In the rows, 128 means zero.
D: a few groups of rows, each row roughly a mix of its group's hidden directions:
D (89 x 11):
[[ 76 176 148 118 138 119 119 128 151  92  89]
 [156  96  87 128 177 101 125  99 158 118 103]
 [ 82 119 153 116 161 120 176  86 111 151 121]
 [ 81 184 145 107 132 134  95 133 143  89 116]
 [115  90 155 114 129 184 111 119 126 176 155]
 [121 147 125 177 174 139 137 123 149  69 121]
 [146 124 123 168 136  92 168 172 163 144  99]
 [159 182 123  82  97 155 129 131  96 146 122]
 [137 177 114  95 130 171 102 109  89  98 134]
 [165 137  84 123 126 179 120 172 104 128 105]
 [131 147  75 111 117 111 127 143 171 123 185]
 [101 143 118  89 137 190  90 143 119 149 148]
 [136 119 181 138 165 150 181 111 126 159 140]
 [180  87 137 157 110 115 114 124  74 137 138]
 [141 161  92 119 151  88 123 185 108 144 106]
 [ 95 157 157 106 138 185 143 139 171 108 134]
 [163 144 154 128 110  94 111  88 108 102 179]
 [135 143 179 102 140 143 142  65 121 133 159]
 [132 104 113 145 145 211 109 131 121 107 134]
 [133 113 134  94  68 150 117  75 112 110 140]
 [160 139 112  56 119 114 114  83 123 129 119]
 [ 73 138  98 150 100  96 100 116 108  90 121]
 [124 139 145 107 145 133 184  85 175 138 152]
 [ 97 113 106 202 140 110 115 148 140 100 125]
 [117 109 105 129 118  82 107  88 120  67 126]
 [138 116 137 177 108 109 132 174 132  84  88]
 [145 131 101 132 107 155 117  93 116  55 118]
 [119 143 110 141 106 127  69 180 108  93 120]
 [110 111  86 115 149 146 172 140 171 170 119]
 [116 178 143  73 131 112 107 117  93 159 146]
 [117 177 142 146 181  79 143 147 142 135 121]
 [ 72 154 131 150 109  82 106  99 108 110 146]
 [149 114 113 141  94 204 145 155 131 122 123]
 [143 149 139 136 106  62 156  95 150 102 109]
 [106 148 122 145 112 128  85 182 122  84  97]
 [169 128 122 193 120 129 105 124 136  79 142]
 [ 80 147 122 147 129  63  95 110 131 126 148]
 [107  93  79 146 116 153 114 164 114  81 132]
 [ 78 131 104 165 114 103  95 179 138 124 132]
 [151 138 167 159 115 172 174 117 168 137 121]
 [125 125 123  94  68  82 124  89 114 107 131]
 [135 169 131 129 105  93 112 128 153  72 170]
 [ 80 146 109 115  93 136 138 187 108 124 155]
 [ 97 146 104  81 146 153  85 114 105 166 140]
 [162  89  94 157 147 164 140 154 145 103  96]
 [155 128 172 188 139 153 144 156 139 134 158]
 [158 131 165 140 114  95  98  91  75 110 139]
 [104 159 161 102 145 145 168  95 176 117 141]
 [125 141  85 115 135  57 121  92 124 149 135]
 [124 107 116 183 134  96 162 162 165 106 110]
 [109 159 137 171  78 122  96 139 107  94 154]
 [151 108 134 116 110 152 107  54 123  93 126]
 [161 121  99 127 101 139  89 157 112 122 189]
 [134 163 145 128 122  71  90  94 134 133 168]
 [209 126 126 134 139 128 115  93 145 104 138]
 [107 133 186 148 136 144 145 130 128  99  69]
 [131 152 124 104 135  63  89  94 143 141 152]
 [ 93  98 122 150 135 170 176 126 103 106  92]
 [140 122 150  82 139 153 174  76 105 137 114]
 [137 142 131 195 123  97  91 134 143 102 160]
 [122 163 119 111 117  96  63 114  93 111 149]
 [149 127 158 109  97  82 136  64 140 134 120]
 [154 111  73  85 131 120 114  97 132 102  91]
 [120  71 126 109 151 114  76  92 113 146 138]
 [108 144  82 143 122  76 128 161 162 106 103]
 [163 154 167 118  98 105 161  84 151 147 113]
 [145 112 150 149 125 146 193 139 179 110 133]
 [142 116 156 167 104 154 124 181 127  82 110]
 [ 96 150 123 135  84 112 170 187 135 129 139]
 [126 165 158 158 178  88 154 130 160 137 119]
 [160 127 104 116 124  85 139  86 132 146 186]
 [113 100 113 151 131 159 135 185 131 136  73]
 [155 100 186 150 121 169 126 127  85 121 115]
 [ 50 125 133 145 152  89 137 132 129 154 131]
 [184  94 132 114 124 153 120 120 130 186 104]
 [164 114  74  86 116 135 109 113 130  98  92]
 [ 83 130 111 148  91 147 113 194 119 122 120]
 [165 145  97 143 179 172 109 149 115 115 103]
 [134 146 117  57  81 151 116 134 105 131 115]
 [184 129 169 118 163 133 147 115 150 164 152]
 [168  75 138 169 112 153 144 163 108 131 115]
 [105  79 132 108 100 129 121 158 123 188 149]
 [184 102 132 152 169 142 155  89 141 110 120]
 [ 96 130 161 171 163  98 135 147 149 165 157]
 [105  93 134 176 153 115 130 100 158  78 132]
 [ 97 102 124 146 189  80 106 149 133 145 134]
 [148 112 116 127 169 198  97 140 113 148 126]
 [137 147 164 128 159 168 116  62 133 111 137]
 [177 123 166 131 133 177 170 101 113 121 131]]

one row of each group, then the others: which group is each in?
[102 104  93 147 156 109 120 199 123 140 128]
(50)
[100 135 130 154 126 109 106 162 115 101  59]
(116)
[149  91 117 154 154 170 152 178 150 135 106]
(88)

[155 152 194 138 132 136 142 126 130 160 173]
(88)
[131 125  76  95  96  98 100 137  88  99 120]
(50)
[100 174 129 115  90 174 150 160 114 114 152]
(50)
[146 103 155 156 110 178 110 175 101 107 116]
(116)
[162 116  88  99  85  97 109 107 102 102 104]
(50)
[102 141  86  94 135 147  72 142 103 158 138]
(116)
[140 124  65 121 123  97 147 136 166 146 170]
(116)
[128 133  84 121 111 135  65 169 102 128 150]
(116)
[126 157 103 118  86  93  77 104 116  93 137]
(88)
